(in the rows, 128 means zero)
Each named move below is a turn or a mirror, shown by a few rows before and after it. Which moves, in which order, take the first row of each later pair to the second? The first pair is answered.
move Z:
[115 104 134 158 195 110 125 138 141 190 105 128 140 117  94  94 132  88] -> [102 121 172 131  60 119 114 109 104  83  78 118 115  95 146 141 101 145]
[146 139 113  88 129 135 155 148 162  86 154 118 129 156 186 115 118 148] -> [153 136 104  92 161 131 159 153 173 113 161 119 134 159 173 103 125 132]
[102 120 159 142 101 119 106 141 111 132  70 153 136  89 124 159 113 138] -> [110 113 142 153 155 117 113 151 125 173  84 160 143  98 103 139 123 116]
move S:
[111 129 163 112 136 138 130 149 119 138 111 124  85  93 137 106 109 139] -> [115 128 157 104 139 139 126 159 124 138 118 122  83 101 138 102 113 137]
[105 123 148 103 108 139 106 180 132 117 123 121  78  97 155 114 117 146] -> [126 120 146 102 121 131  87 189 135 128 138 120  74 112 140 112 130 138]
[126 123 112 149 149 125 134 128 143 164 116 140 141 130 127 134 144 112] -> [117 126 117 149 142 128 143 122 140 161 111 138 144 122 129 135 134 116]
[100 133  90 141 142 140 134 143 151 119 110 127 169 114 132 117 132 119] -> [109 131  86 134 146 138 131 154 156 119 120 125 168 126 130 114 138 119]
move F:
[115 143 131 138 132 123 155 134 106 146 115 119 125  89 114 107  97 121] -> [117 137 122 129  91 109 130 148 118 132 108 115 126  86 122 135 108 123]
[134 116 150 108 146 131  77 171 130 139 147 140 115 117 155 106  84 160] -> [134 112 149 110 145 134  79 173 132 138 149 139 114 111 155 109  86 162]
[129 116 125 131  95 121 112 125 135 126 113 116 143 125 126 159 142 127] -> [122 127 138 144 158 141 150 102 119 150 123 123 137 132 116 120 123 124]
[133 116  89  94 125 174 145 166 168  93 152 124 132 171 166  97 115 142] -> [132 119  91  94 129 176 145 164 166  96 153 125 132 170 166  94 115 141]
move W:
[ 86 125  89 126 132 169 184 165 159 116 121 128 169 119 165 117 129 118] -> [121  99 112 148 139 104 105 165 161 182 115 129 152 117  93 146 160  79]
[116 114 113 140 148 129 127 144 141 163 119 131 138 114 114 133 137 104] -> [102 123 106 129 145 150 153 143 139 142 118 131 145 117 140 123 127 114]
[134 126 167 132  61 119 124 101 108  90 137 106 120 135 112 154 118 138] -> [133 125 167 133  60 117 126 101 110  89 137 105 120 136 114 156 118 141]
move C:
[164 123 153 151 164 131 114  85 100 137 118 138 105 142 134 133 138 120] -> [169 125 145 151 150 129 116  78 101 121 119 140 116 149 135 141 141 125]
[ 90 100 108 138 105 108 112 160 175 143  99 106 130 113 138 166 121 102] -> [ 81 111 141 123 154 132 132 171 153 157 107 109  85 103 143 114  99 114]
[151 119 115 168 156 103 120  95 116 151 145 144 157 164  89 133 144 103] -> [146 120 129 165 179 108 122 102 110 162 145 144 138 156  84 116 135 103]
[116 133 100 128 128 150 165 151 139 115 120 128 140 135 159 118 126 134] -> [115 129  95 131 120 141 153 152 150 126 112 127 151 128 151 132 134 125]
Now pairs of rows:
Between the rows of a pair lie 2 to 4 moves.
[133 134 113 116 102 112  97 150 155 124 132 133 156 117 132 147 151 130] -> [127 139 131  96 114 125  94 172 145 124 136 130 117 106 143 125 135 143]	C Z W S
[122 149 161 141 105 152 149 123  68  86 134 121  90 129 143 133 102 158] -> [ 86 136 135 148  84 158 165 138 104  93 108 122 122 101 164 148 107 150]	C W C W
[154 141 123 112 164 136 128 136 112 123 157 132 113 161 124  96 123 130] -> [155 141 125 100 102 125 109 142 114  88 145 126 112 152 141 126 125 145]	F Z F Z
[ 53 116 146  75 110 124 121 179 203 125 102 129 149  97 183 181 105 146] -> [ 97 127 214  65 179 109  82 172 144 164 134 126  71 119 129 132  92 148]	C W C W
[ 89 164 147 132 130 161 178 121 112 145  78 121  86  92 128 106  96 128] -> [ 89 152  90 128 140 161 176 169 168 157  81 119 122 101 139 111 124 107]	Z F Z W
[138 122 129 134 108 113 101 130 128 126 127 125 120 130 118 144 147 120] -> [139 128 147 140 136 120 116 112 114 138 134 129 112 131 111 126 136 121]	F W Z W
[118 149 164 118  89 142 120 134 130  73 128 126 105 109 134 174 136 129] -> [158 147 131 137 161 137 127 128 139 114 169 132 134 163  96 155 165  99]	Z C C W
[136 135 139 134  97 125 127  81 102 111 124 142 134 147 111 137 126 131] -> [104 124 146 135 138 125 134 107 122 162 105 144 121 106 108 115 121 113]	C C S Z
[159 153 101 117  73 153 145 125 130  58 147 129 140 166 168 141 128 147] -> [151 130 170 137  73  88  69 118 115 139 102 126  88 101 104 164 131 120]	W C Z S
[157 149 173 132 147 105 115  54  60 130 151 117 130 183  94 126  99 158] -> [137 158 155 117 121 134 150  59  67  86 151 116 141 183 139 123  87 178]	F W F
[125 126 147 136 154 102 114  91 107 145  96 125 128 155 105 125 155 135] -> [115 121 122 141 156 106 125  97 129 148  90 128 155 153 113 132 163 126]	Z W C Z
[133 108  71 141 125 114 127 145 148 155 148 127 163 149 116 150 151 110] -> [118 125  78 128  89 144 161 127 128  97 142 124 160 144 156 145 123 145]	W F Z
[ 84 131 125 121  78 130 139 154 136 131  84 120 132  79 147 135 119 121] -> [129 128 134 152 167 110 130 125 121 190 116 132 136 119  85 115 139  90]	F C Z W
[134 114 131  98 189 123 107 169 118 182 121 125  75 145  83  85 125  97] -> [156 122 137  77 153 119  86 178 107 143 135 122  61 165  93  96 126 114]	W Z S W
[182 125 119 138 112  82  75 131 122 115 165 121 137 168 101 161 163 123] -> [179 124 118 151 135  77  87 120 121 138 164 123 147 168  87 159 162 114]	F C C F
[102 123 110 136  93 134 130 119 152 104 108 128 149 122 143 131 127 134] -> [118 114 139 139 104 105  91 120 141 137 103 127 118 115 111 127 133 124]	Z C Z W
[141 146 143 119  88 118 108  94 124 109 133 106 129 135 106 156 116 139] -> [133 136  97 110 102 130 122 129 163 110 138 105 159 141 124 151 132 132]	W Z W F
[ 98 113 138 125 140 143 142 143 131 146 104 126 118  86 139 118 111 136] -> [118 122 148 104 113 146 128 150 117 114 119 119  97 108 148 117 109 156]	S W Z C
[117 114 126 121  99 169 139 126 113 126  90 135 158  96 132 106 131 162] -> [124 109 131 115 142 160 123 148 119 162 100 137 137  96 114  82 137 148]	Z W F C
[155 129 121 142 138 133 130 113 123 127 155 137 143 161 107 134 142 105] -> [151 130 132 137 159 139 135 116 117 139 154 134 126 156 105 113 134 109]	C C C
[130 122  80 104 141 105 163 165 151 110 131 108 112 116 169  82 145 149] -> [158 136  99 122 130 104 170 105 105  80 148 112 119 152 156  94 134 163]	W Z F C
[140 121  81 129 132 137 141 135 150 121 158 130 168 163 141 157 141 104] -> [124 123  82 136 159 142 156 140 157 143 149 133 167 143 141 143 134  96]	F C W
[167 124 109 137 128 107 110 119 138 119 140 129 155 160 103 156 155 109] -> [147 142 151 135 141 137 148  78  92 101 136 133 124 147 116 127 113 135]	F C Z F
[141 129 132 117 132 129 134 124 122 124 136 128 111 131 127 122 123 146] -> [136 128 117 127 133 129 148 113 129 127 137 131 134 137 127 127 126 139]	C Z S W
[117 146 143 128 106 138 153 106 103  86 119 131 125 124 151 121 105 148] -> [121 148 153 121 110 133 144 110  96  92 121 129 110 122 144 118 103 150]	W C F W
[155 140 141 119 160 133 114 139 109 129 156 118  89 149 112  98 125 140] -> [152 142 133 107 105 131 101 148 119  92 149 114  90 143 133 126 122 150]	W Z F
